In the data rows, the value 128 means zero.
Here are some points:
[104 143 116 133 162 169 143 180 137 172 121 128 108 127 116 124 149 116
  71 162 170]
[147 131 128 171 158 118 119 159 164 176  80 144  72  93 113 112 170 113
  86 180 131]
[178  87 117 220 123 158 183  99  74  40 144 140 111  83  87 161 168 174
  93 171 140]
[163 131 122 119 102  63  95 124 149 149 135 126  85 128 164 125 132 132
 180 128 108]
[ 90 140 125 164 115 215 195 149  72  77 171 138 164 134  74 174 165 169
  95 156 173]
[155 109 100 164 152 116 134 151 173 162  79 131  81  83 116 115 144 117
 100 160 125]
[ 85 137 128 137 117 176 164 116  89  59 153 130 207 142  90 146 110 159
 136 109 131]
[ 27 165 137  56 160 194 127 171 148 208 112 131 182 159 139 116 116  86
  86 121 156]
[111 131 134  87 124  67  89 110 163 150 101 125 160 143 155 104  74 112
 187  90  93]
[ 21 139 135  55 130 184 132 189 165 177 124 123 193 168 125 127 123 101
 112 105 155]
[138  99 133  86 106 117 113  45  88  36 190  99 186 162 164 121  47 149
 205  44  87]
[108 127 120 160 143 158 155 120 100 107 131 137 176 120 105 144 119 152
 123 138 143]
[142 141 160 112 154  70  88 109 157 204  94 145 102 135 152 126 136 106
 119 145 120]
[199 103 126 176 118  76 122  87 113  89 145 134  93  99 128 136 132 149
 155 135 107]
[ 86 157 146  83 142 125  96 145 177 184  83 132 146 139 138 109 125  78
 112 113 122]
[ 95 152 157  97 133  97  83 168 188 210  90 132 121 129 148 124 131 100
 106 121 125]
[121 122 128  81 145 130 110  52  91  78 161 107 182 151 157 102  50 129
 184  46  92]
[238 111 144 181  88 102 133  60  46  27 196 127  77 110 121 146 150 174
 146 131 112]
[108 127 133 149 126 160 157 147 100 120 148 136 129 130 115 156 148 140
 104 150 165]
[149 114 120 135 114 137 147 140 113 120 142 120  97 129 124 148 147 137
 117 150 143]
[176 115 131 132 118  93 119 121 129 156 133 127  77 127 152 139 147 130
 135 155 135]
[115 130 101 116 163 174 143 166 142 194 114 128  77 106 132 129 161  96
  69 169 162]
[184 115 153 177 121 106 138 116 110 112 123 148  72 104 104 145 183 138
 101 167 137]
[ 57 134 111  75 130 160 134 172 146 176 139 120 160 156 148 140 122 118
 133 119 152]
[108 116 142  88  94  72  89  89 144  98 138 115 202 159 159 128  51 140
 216  44  79]
[143 120 130 125 140 119 124 149 149 162 113 126  93 120 139 119 150  99
  98 142 134]
[226  88 121 174 132  82 123  82  97  97 164 125  48 106 144 133 125 138
 152 154 116]
[137 141 147 151 140 163 154 168 133 157  96 153  63 114  96 134 213  98
  32 190 174]
[124 132 126 167 138 175 148 167 132 159 114 145  85 109 108 128 187 118
  39 185 165]
[139 122 102 169 109 161 168 175 113  98 147 116  92 101  93 142 167 162
 107 168 158]
[ 58 131 106 103 124 176 155 142 112 112 151 116 195 151 128 138  85 147
 153 108 144]
[115 130 133  65 155  76  55  87 175 186  99 109 147 139 185  78  51  83
 169  70  71]
[133 146 148 125 125  99  95 170 176 191  97 135  93 130 148 128 162 106
  99 149 138]
[145 121 118 144 127 172 154 155 114 127 145 132  92 113 106 137 176 125
  78 158 153]
[ 95 141 122 124 148 189 158 134 104 124 139 132 149 137 113 133 126 133
  95 141 160]
[169 137 139 157 161 148 141 140 122 142 107 141  66 101 107 115 180 112
  55 176 144]
[ 83 118  89 140 141 230 177 127  77  59 162 108 182 118  88 128 126 149
 100 124 156]
[202  89 126 157 121  88 124  99 119  99 152 124  72 100 143 133 129 142
 158 130 115]
[129 134 148 145 125 110 124 148 150 157  92 150 106 117 112 136 167 117
 112 153 146]
[144 116 119  85  95 127 128  88  83  59 199 106 163 166 151 126  79 145
 203  68 110]
[198  90  82 158 117  54 108 126 155 137 140 110  56 103 155 115 121 138
 173 142 103]
[ 73 128  96  80 144 198 151 110  87  97 168 112 196 149 139 122  83 132
 146  90 145]
[ 96 157 150 138 104 140 125 116 112  96 133 142 184 146 107 134 131 142
 139 119 130]
[ 21 157 130  57 156 146 104 201 207 222  57 130 173 151 144  95 105  74
 104 106 137]
[ 31 182 170  64 120 149  96 176 170 196 100 137 175 172 136 135 137  98
 106  90 141]
[107 135 138 160 116  98 122 182 196 188  73 153 119 122 121 150 155 117
 114 151 143]
[157 116 132 135 102  93 120  58 102  64 144 125 170 134 139 136  96 157
 198  82  88]
[ 76 163 133 118 130 205 183 166 110 106 131 139 174 139  92 136 143 130
  97 137 152]
[155 104  94 140 140 102 113  58  98  57 145 103 161 131 145  88  62 153
 197  95  77]
[ 75 152 122 114 139 183 141 138 115 124 121 122 148 127 110 121 130 115
  85 121 139]
[107 135 154  38 112  80  81 116 155 172 146 110 144 188 185 111  85  94
 184  67 109]
[182 124 145 121  98  42 100 105 146 153 135 125  85 145 160 135 123 123
 171 122  99]
[ 88 155 127 138 162 180 142 186 150 177 101 143 112 106 111 128 174 110
  43 169 162]
[132 116 102 129 147 157 154 168 121 147 143 119  99 115 128 138 133 132
 100 165 158]
[141 139 158  80 144  77  60  87 145 162 105 129 126 145 169 101 103  98
 150  88  95]
[123 134 129 144  98 212 206 174  66  64 205 133 131 141  84 179 158 184
  92 170 190]
[156 112  93 141 134 158 157 145 106 114 156 119  88 101 121 117 135 142
 113 160 149]
[173 109 128 153  78 154 166 111  61  32 192 116  98 131 105 147 157 173
 142 123 140]
[123 114 103 180 143 154 154 105  86  76 146 126 166 104 112 132 106 157
 132 137 134]
[113 135 149 119 119 117 120  99 115 101 124 136 183 148 128 128 110 135
 160  92 115]
[ 76 110  63 106 141 235 178 160 100  64 175  79 166 129 119 118  96 138
 116 111 146]
[197 114 130 205 120 142 166  75  52  47 175 136  95 102  97 155 161 177
 119 169 148]
[134 137 165 115 127  80  83 131 168 182  91 139 105 135 150 126 141 102
 117 111 111]
[152 139 149 167 115  95 111 144 154 156  99 150  95 128 118 130 173 130
 104 171 128]
[151 120 152 149 138  69  98 151 184 208  67 153  73 105 135 120 166 103
 102 164 126]
[126  93  85  87 138 137 115  84 123  81 163  88 152 140 156  95  49 132
 188  63  92]
[145 109 141 118 116 141 141  82  90  70 156 116 149 147 138 139 117 142
 152  95 114]
Here are 40 more points, each followed by its number:
[187 116 145 175  83  42  98  94 132 111 142 134 101 124 138 160 142 168
 191 124 107] 0
[175  93 113 170  93 112 158 143 119  83 154 125  96 109 115 154 160 166
 144 151 140] 1
[131 134 132 136 121 137 153 102  97  77 152 131 149 129 121 140 105 157
 163 119 110] 2
[123 112 113 145 114 119 127 129 124 100 138 110 137 119 121 140 114 152
 155 110 114] 3
[ 51 134 112 134 126 212 167 167 114  91 136 128 192 127  87 137 122 139
 104 131 161] 4
[ 99 136 133  54 138  83  71 155 188 208  95 118 120 155 177  99  93  81
 168  99 113] 5
[139 123 110 176 145 162 173 151  96 119 136 136  96  92  93 148 169 154
  80 185 165] 6
[164 104 131 128 116  55  90  94 155 125 119 127 112 115 153 117  95 127
 189 107  87] 7
[ 61 124 103  89 127 227 174 124  88  57 173 106 210 141 112 125  97 135
 124  83 135] 8
[ 78 135 112  74 122 126 108 124 136 121 145 105 190 160 147 109  73 130
 179  70 107] 9
[148 115  83 156 137 189 178 107  65  44 163 117 125 110  91 113 125 141
 113 144 130] 10
[ 96 168 158  57 145 106  94 124 163 191  88 135 143 160 152 104 106  88
 123 101 107] 11
[ 98 140 124  50 127 110 102 116 143 150 131 111 170 162 169 104  72 107
 169  98 100] 12
[111 122 109  63 158  60  59 121 195 218  89 119 141 145 189  93  45  84
 186  98  85] 13
[ 87 143 101  81 139 157 122 127 122 119 133 105 172 148 142  96  82 117
 157  94 109] 14
[164 107 129 130 134  65  86  77 136 137 121 120 118 121 162 108  86 134
 184  95  89] 15
[ 64 151 136  58 147 143 101 159 168 183  96 116 165 153 140 100  94  85
 118  97 128] 16
[123 138 145 108 131 128 109 132 143 154 112 134 104 142 146 122 136  94
  93 129 125] 17
[ 42 156 103  75 169 158 103 197 202 212  65 116 159 131 124  88 115  82
  91 131 142] 18
[ 76 139 111 130 142 170 135 169 145 158 109 127 151 122 103 120 135 122
  88 152 150] 19
[179 135 133 169 141  74 118 124 148 158  69 153  71 101 124 113 168 112
 108 178 119] 20
[109 134 120  78 124 131 108  96 115  90 153 108 176 164 144  95  61 132
 184  56 103] 21
[116 130 113 149 107 187 184 112  66  47 160 123 160 129  98 148 141 164
 131 139 147] 22
[115 145 139 162 158 130 145 175 164 189  53 154  94  94 106 132 187  96
  48 181 154] 23
[221 116 146 149 131  75 108  62 111  96 129 123  69 113 141 103 124 129
 143 127  88] 24
[180 126 166 184 100  78 116  54  99  55 144 146 148 126 118 143 121 162
 172 120  94] 25
[171 121 132 148  88 106 136 120 111 100 151 132  97 121 132 150 155 155
 151 150 127] 26
[127 117 143 185 124 104 138  85 118  68  97 151 185 115 102 132 113 154
 153 119  98] 27
[ 82 138 126  70 156 182 110 106 109 124 133 105 158 145 139 107  84  99
 117  85 124] 28
[233 103 125 171 109  84 138  91  95  88 157 128  57 104 138 129 141 156
 151 168 108] 29
[164 117 116 132 120 153 140 137 112 104 150 113  93 112 117 122 154 125
 103 143 136] 30
[178 110 133 124  77 111 124  63  67  28 201 111 129 154 140 134 116 157
 189  76  98] 31
[115 130 129 110 121 155 143  96  81  86 175 119 173 156 133 151 100 152
 148 112 132] 32
[ 84 149 116 137 141 202 168 176 123 137 115 138 133 129  95 128 172 120
  66 167 169] 33
[109 119 101 132 161 194 165 175 119 163 126 127  88 113 119 132 169 113
  62 179 178] 34
[116 112 127 105 125 119 108  77 121  87 137 110 183 143 146 114  73 136
 186  69  90] 35
[165 118 146 158 109  97 122 140 151 158 110 144  77 111 127 138 168 121
 107 159 136] 36
[150 122 131 113 109 109 118  82 101  83 159 120 130 145 139 128 101 143
 169  91 106] 37
[116 140 136 128 138 144 108 170 158 182 116 126  83 119 125 128 160  99
  79 162 153] 38
[142 131 146  95 147 127  98  79 112 126 131 112 129 143 150 102 101 116
 132  83 107] 39
Which of these numbered points is nearest to each point below, ignoring the 3 directions in which the first points spread most? Its number follows each.
[ 89 148 165 138 170  84  93 143 204 212  18 159 148 112 127 120 148  81
  89 133 119] > 27
[143 109 116 175 135 153 159 140 124 113 110 139  98  89  93 128 172 124
  84 165 145] > 35
[141 123 132 120 109 114 124  91 112  80 137 124 161 134 125 126 112 135
 168  92 107] > 22
[159 113  92 149 157 119 143 159 147 165 121 129  84  88 136 122 122 124
 120 165 132] > 13
[117 125  98 181 134 193 194 165 101 102 137 138 125  99  79 161 153 156
  97 181 160] > 7
[137 138 117 123 140  90  99 183 183 207  96 120  59 114 142 116 155 101
 108 156 135] > 5
[116 129 133  91 110 140 134 155 140 138 146 115 111 154 140 127 139 120
 128 121 146] > 5
[ 86 143 148  81 131 168 127 202 158 198 124 135 116 157 131 130 158  94
  78 140 168] > 31
[ 89 142 117 112 137 176 146 190 142 151 115 132 134 124 113 131 160 116
  87 140 153] > 9
[104 123 119 114 125 194 164 139 106  82 149 127 155 137 105 133 138 136
 112 113 136] > 8
[169 129 141 212  72 127 169 138  85  46 173 142 110 112  89 188 188 189
 121 177 146] > 0
[213  95 141 180 100  77 130 105 113  97 147 136  66 113 129 146 164 157
 135 150 125] > 36
[167 116 116 170 123 134 151 132  95 120 152 132  88 114 116 140 160 150
 117 164 146] > 9
[118 144 140  98 131 138 118 105 114 128 144 124 160 153 140 134 107 128
 145 111 121] > 32
[ 35 173 144 118 108 199 163 149  89  70 155 137 247 161  84 148 122 159
 120  99 153] > 25
[174 113 105 162 164  50  76 142 204 211  60 130  30  70 145  97 140  98
 123 160 104] > 18
[201 123 147 152 148  67  95  96 152 170  77 139  39  94 140 105 155  94
 101 156  95] > 24
[102 148 148 114 120  94 110  76 113  74 123 139 207 160 128 110  80 140
 182  78  97] > 25
[ 33 159 130  55 152 172 117 183 169 198  96 126 171 152 136 102 114  81
 111 102 143] > 16
[119 130 131 106 117 108 101  78 121  87 144 112 195 145 147 115  61 147
 195  78  96] > 19
[146 100  94 146 152 113 119 156 171 170  88 128  76  85 119 107 137  99
 100 156 126] > 18
[ 68 170 170  93 105 146 123 141 130 121 135 132 186 175 128 136 133 131
 138  85 128] > 31
[124 118 140 100 113 124 111  44  80  37 161 115 213 160 136 111  65 143
 196  50  77] > 35
[ 94 151 153  72 133 125 124 111 126 138 112 145 174 157 141 112 110 104
 139  93 111] > 11
[ 92 119 118  93 108 156 134 115 117  94 150 116 203 159 139 136  83 139
 160  83 121] > 36
[178 136 136 163 148 103 120 164 149 184  96 145  39 100 131 129 195 107
  59 184 146] > 16
[166 102 129 119 101  79 113  89 133 104 142 127 140 133 142 125 109 138
 176 103  96] > 36
[102 155 161 119 113 157 143 117  97 126 149 141 166 156 122 156 129 147
 133 112 143] > 32
[100 129 118 124  91 160 162 224 163 160 129 133  94 120 109 157 185 131
  81 166 176] > 1
[127 140 129 153 124 197 183 143  73 106 163 140 124 126  97 160 167 149
  77 166 172] > 32
[155 127 125 163 112 132 158 102  72  86 172 133 118 131 117 153 149 156
 128 147 141] > 32
[ 89 153 148  76 146 162 123 142 139 163 109 137 144 147 143 118 126  87
 103 113 135] > 17
[106 128 127 115  87 136 136 178 142 125 149 122 138 150 132 158 135 142
 149 116 146] > 1
[128 114 121 130 114 173 162 119  90  69 171 119 133 134 122 137 125 145
 121 115 142] > 37
